A single turn carries every row of the set below to another of its rows. Some are shown first; where does it send the rows asked next?
dozu: [ -5 -16  22 -46 -48  20   1  -9 -16  11  18   9   4 -19  23  -8 -15 -33
 -24 -17  -2  29  11  -3   2   7  20  15  24   0  26  18 -18]
Gugut: [ 14  14 -11 -28   4 -17  26 -20  -3  15 -10  -8  -3 -41 -21  -4  12 -13
 -18   2 -22 -17  25 -41 -20 -18  14   8  39  -6  23 -19 -13]
kirer: [  9 -22  10  -7 -14  40   3  19  16  20  14  36  -5   4  26 -22  13  -8
   3  29   8 -23  32  -6  26 -14   1  20   4  -7  14  18 -27]
Komu: [ 35  11  -9 -27 -14  -1  41  18 -23  47  15 -14  -3 -17 -14 -17   1  -9
 -20  -3 -39 -29  29  -6  25  -4   0  36  15  21  11  11 -27]
kideg: [  9 -26   2  -2 -14  37   0  29   6  10  -8  30 -13  12  31 -34   8  -8
  -9  32 -10 -13  32  -6  32 -28  10  10   1 -19  11   9 -18]
reruz: [  7  -9  -7 -23  16 -19  24 -11  -8   7  -7  13  -3 -40 -11  -7  12 -25
 -24  -2 -22 -27  23 -42 -13 -33   9   8  31 -26  21 -21 -14]
gilot: [ 35   0   6 -29   6  11   8 -27 -20  34   7  17  29 -31   2   8  11 -14
 -32 -23 -45  10  -2 -17  -8 -41 -20   0  21  -6  10  18 -17]
Godi: [ 16  12   2 -16 -39  35   7  13   8  31   5   5  -4   7  15 -12  10  13
   5  47  -3  -6  34 -12  16   1  13  13  21  18  20  22 -25]
pevu: [ 34  -6  -2 -26  10  14   1 -23 -22  25  -6  17  23 -29  -1   1   8 -16
 -37 -26 -52  14   3 -10  -3 -45 -18  -3  16  -8   5  10 -10]
bez: [-12  10   6 -26   3  16 -24   6  -6  34   4   3  -8 -10 -16   1  25 -14
 -30  -4   8  25  16 -42  11 -11 -28 -26  20  -8  18  -3   5]
larul: [ 34  -7   1 -20  -3  -4  47  24 -24  45  17   2  -3 -15   3 -26   4 -22
 -27  -8 -38 -35  20 -15  32 -24   0  36   6  -9   9  11 -29]
pamo: [ -7 -23  14 -42 -45  24  -6  -6 -16   0   4   8  -3 -18  20 -16 -18 -36
 -29 -22  -9  31  15   7   6   5  21  13  19   0  22  10 -10]
zimep: [ 36   5   1 -30   4  17   5 -32 -13  34   6  12  28 -35  -6   7  11 -10
 -28 -26 -41  13   2 -11 -10 -31 -21   4  21   6   9  17 -16]
Kesod: [ 12   4 -10 -16 -27  39  -1  32  14  11 -11   1 -24   0  13 -14  -8   8
  -1  31  -4  -1  43   2  19   0  15  10   5  18  -3  12  -6]
Gimu: [ -5 -19  25 -45 -48  15   4  -5 -23  11  16  12   5 -15  29 -10 -16 -36
 -28 -13  -7  29   7  -8   5   0  23  11  25 -10  28  18 -19]
lero: [ 12 -14  16  -7 -23  29  13  25   3  26   8  29  -3  13  39 -23  12  -5
  -5  41  -5 -15  24 -24  27 -27  14  11  11 -23  17  20 -29]
resa: [ 33   3 -18 -24 -10   4  32  20 -20  37   3 -13 -10 -19 -18 -24   0 -11
 -24  -9 -42 -28  33   6  29  -5  -2  35   9  24   6   4 -20]
meda: [  8 -19   3  -8 -14  30   5  44   8   9  -4  26 -21   4  34 -19  -6  -9
 -12  30  -7 -12  31 -12  28 -27  15   8  -2 -21  -4  13 -10]
rur: [ 35  -1  -6 -28   8  20   0 -29 -14  25  -7  11  22 -32  -9   0   8 -11
 -33 -30 -48  17   6  -3  -6 -36 -20   0  17   5   5  10  -9]
Putu: [  5 -19   8 -11 -12  36   5  35  18  17  14  33 -14  -4  30 -11  -1 -10
   1  23  11 -22  34  -8  22 -12   4  19  -4  -6  -1  19 -17]
legek: [ 12   8 -17 -26   7 -13  20 -18  -3   7 -17  -8  -7 -42 -25 -10  10 -14
 -20  -2 -24 -15  29 -34 -17 -19  15   8  34  -6  20 -24  -8]
Sok: [  5 -13  -9 -22  20 -14  19 -14  -2   4  -6  16  -4 -43 -17  -7  13 -28
 -21  -8 -17 -31  26 -35 -13 -27   4  12  29 -20  20 -22 -12]
boz: [-13   5   9 -24   6  15 -22   7  -6  33   3   7  -8 -10 -11  -3  26 -18
 -32  -7   8  26  14 -44  13 -17 -28 -26  16 -16  16  -4   5]
daz: [ 31 -12  -4 -20   3   4  40  20 -14  41  20   8  -4 -19  -5 -26   5 -24
 -22 -17 -30 -40  25  -3  31 -16  -8  42   1   2   7  10 -28]
Vokog: [ 18   9  -5 -12 -37  32   3  23  -3  19 -17  -1 -13  15  20 -23   5  13
  -7  49 -22   4  36 -11  22 -12  22   3  20   5  15  13 -16]
teb: [-12  12   8 -26   1  14 -22   6  -8  36   5   3  -7 -10 -13   2  26 -15
 -30  -3   8  27  14 -46  10 -12 -27 -27  21  -9  19  -1   3]
Dabut: [ 11   9 -15 -28   8 -11  22 -23   3  11  -9  -5  -4 -45 -27  -5  12 -14
 -15  -3 -16 -20  29 -32 -20 -13   9  13  35   0  21 -20 -12]
gim: [ 11  -9  17 -13 -21  24  16  40   7  26  15  26 -10   3  40  -8  -1  -7
  -4  36   3 -16  25 -27  22 -21  14  12   5 -21   4  23 -22]
noz: [ 37   9 -13 -24 -14  -2  39  22 -30  40   1 -17  -9 -13 -11 -23  -1  -9
 -28  -1 -51 -23  28  -6  29 -13   6  30  13  14   8   6 -21]
melu: [-12   7   9 -24   4  13 -20   7  -7  35   4   7  -7  -9  -9  -2  26 -18
 -31  -6   9  25  12 -47  12 -17 -27 -26  17 -18  18  -3   3]
Volib: [ 32 -14  -8 -17   4   2  38  27 -21  35   7   4  -9 -15  -4 -33   1 -24
 -31 -15 -42 -34  26  -3  35 -24  -1  35   0  -6   4   4 -23]
tuvef: [ 14   0 -11 -11 -29  44  -6  16  11  13 -11   7 -14   7   8 -23   6  10
   0  37  -9  -4  44   6  22   1  10  12  12  22  13  10 -15]
Bib: [ -8 -26  19 -44 -43  23  -4  -7 -14   6  16  16   2 -20  22 -11 -15 -39
 -25 -22  -1  25  13   3   5   7  16  16  19  -1  25  15 -15]
mopu: [ -4 -16  19 -44 -50  16   1  -3 -24   6   5   4   0 -13  27 -14 -18 -33
 -32 -13 -14  35  10  -5   6  -2  28   8  24  -8  26  14 -14]
mib: [ 32  -6   0 -27  12  18   0 -29 -13  28   4  22  26 -35  -5   5  10 -16
 -30 -32 -41   7   3  -5  -6 -36 -25   4  16   1   7  13 -13]
kevo: [ 17  14  -2 -17 -37  26  10  37   2  20  -9  -4 -20   6  25 -10  -8  10
  -6  45 -14   4  34 -17  19 -11  26   3  13   4   2  18 -10]
geluz: [ -6 -26  17 -41 -43  19  -3  -2 -23   0   3  11  -2 -14  26 -16 -18 -38
 -33 -19 -13  33  12   0   9  -4  23   9  19 -10  24  11 -11]
div: [-12  10   5 -25   2  14 -23   6  -9  33   1   3  -9  -9 -14   1  25 -14
 -32  -4   5  27  16 -44  11 -13 -26 -28  21 -10  17  -4   5]
vuget: [-13   7  10 -23   5  15 -21   6  -5  35   6   8  -7 -11 -11  -2  26 -18
 -30  -7  11  24  13 -46  11 -14 -29 -25  18 -15  17  -3   3]
muk: [ 15  14   2 -20 -35  33   9  28  14  28  10   3 -13  -2  18  -2  -4  11
   6  40   4  -6  35 -12  13   4  14  14  13  18   5  24 -16]
Fiziv: [ 37   6   0 -29   3  12   7 -27 -21  32  -4   8  24 -30  -2   3   9  -9
 -35 -23 -53  19   0 -14  -8 -41 -13  -4  22  -3   8  14 -12]
dov: [  7  -8  -4 -23  16 -17  25 -15  -3  12   3  16   1 -43 -13  -3  15 -26
 -18  -4 -14 -32  22 -42 -16 -27   4  13  33 -20  22 -17 -17]

geluz -> pamo
Vokog -> kideg
bez -> vuget
Now these:
dov -> Gugut
Volib -> resa
gim -> kevo
zimep -> gilot

A single turn carries every row of the set below to another of its rows. Some are shown first; where does it send the rows asked next?
beb: [-11   1  37  24  -9 -23  42  15   7  -5 -31   9  12 -11  -1 -58]
Zinen: [ 28   3   8  35 -15 -35  39  48   0  29 -19  12  10  21 -15 -61]
folu: [  6  22  24  23 -18 -42  14  37 -12 -18 -22  25   2  10  27 -52]
Gules: [ 30  24  35  21  -6 -32  25  -2  13 -27 -15   9  30  24   6 -68]
migit: [-12  21  27  30 -32 -39  34   9 -16  17  14   4  37  38 -23 -40]
zag: [  5   5  15  20 -11 -24  34  33  -1  -6 -25  25 -16  15 -25 -80]
Gef: [ 31  41  29  13  -9 -24  32   5   3 -21 -21  17  28  25  20 -63]
Lun: [-11  11   6  22   1 -10  30  13 -33  31 -29  22   3  15 -18 -37]
tete: [-19   6  -8  23 -36  -5  33  16 -27  11  -5  -3  -1   3 -14 -60]
Sivu: [-11  14 -21  26 -36 -11  36  17 -22  13 -12   2  -1   0 -20 -59]
taki: [ 11  15 -30   4  -4 -14  14 -19  -8  13 -10  32  15  34   5 -29]
Tezi: [ 31  23  14  35   1 -29  41  13  23   2  -2  16  33  52   4 -68]
givo: [ 25  28  17  20 -14 -23  47  24  21  -2   3  15  33  52  18 -62]
nozu: [  2  -7  -4   8 -12 -30  -2  25  23 -11 -11  -1  -7  54  -9 -46]
tirad: [ -6  -1  13  21 -15 -27  42  34  12  -4 -17  24 -12  18 -25 -79]
vug: [ 30  21  19  27   0 -27  32  19  28   2  -8   9  39  51   0 -72]
Kiro: [ -2  19 -25   3   3 -18  15 -24  -6  18 -15  32  15  34   2 -31]
buv: [  2  21 -23   8  -2 -10  13 -28 -15   9 -13  22  26  32 -12 -31]
pavip: [ 15 -18  20  10  10 -23  -6  13   5   2 -17   2  28   7 -14 -64]
Razo: [  7  -2  -9  -3 -26 -15   4 -10 -13   3  16   5  29  44 -10 -31]
pavav: [ -4 -13  19   1 -47 -38  31  15 -14  -1  -1 -10   9  22 -19 -43]
tena: [  1  44  19  28 -22 -43  28  -7 -25  11 -18  18  32  16 -27 -39]
roko: [ -9  25 -27   6 -11 -22   8  29 -17   6 -31  31  11  11  13 -37]
Duti: [  0  45 -14  45 -23 -25  29  20  -1  10 -15 -10  10  52   1 -44]
Fosa: [ 26  27  34  18   2 -26  22   0  18 -18 -25   8  35  26   5 -72]
Tun: [  0   2  24   9  -6 -23  31   2  -4 -16 -46   0   9  -8  -5 -66]
vinop: [ -9 -10   2  -1 -45 -32  28  24  -2  13  -9   6  17   7 -28 -32]
Dige: [ 25  26  19  27  -9 -28  41  23  17  11   2  10  30  55  18 -66]
rul: [ -4  18  -8  18  13 -24   1   4  12 -12 -43  14 -12  36  -8 -47]
Kuz: [ -7  25  -9  30  -1 -26  49  -2 -25  26 -38  20   3  24 -19 -47]
Kig: [  1   1  -3   2 -29 -24   2 -21 -13   6  11   4  25  37 -10 -27]
guti: [  9  -7  -4  -9 -20 -14   2 -11 -11  -3  11  15  15  34  10 -30]
kiti: [ 10  -7  -2 -13 -26 -23  -3  -8 -11   4  10   9  17  39   2 -32]
Nirag: [ -7  39  16  26 -36 -26  14   6  -6 -21 -18 -24  11  25   7 -43]
dabi: [ 15 -12  -8  26 -10 -27  46  40   8  29 -12   0  15  43 -15 -65]
Nog: [  8  -9 -10  24  19 -27  15  13  25  22 -19  15  35  18 -20 -63]
duvag: [ -4  23   1  32 -17 -43  36  48  11   4  -9  34   9  30  22 -49]
Gel: [-21  -1  -6   1 -22 -16   6  42 -14   1   0  14  14  25  20 -35]
kulu: [  2  22 -17  16  -8 -20  11 -30 -17  19  -7  20  22  38 -11 -27]
vok: [ 27  39  31  12 -14 -33  28   0  11 -18 -24  10  29  18  19 -66]

Sivu -> tirad
vinop -> beb
Now these:
Kuz -> dabi
roko -> duvag
guti -> Gef
Dige -> kiti
nozu -> Nirag
Kig -> Fosa
tena -> Nog
buv -> Tezi

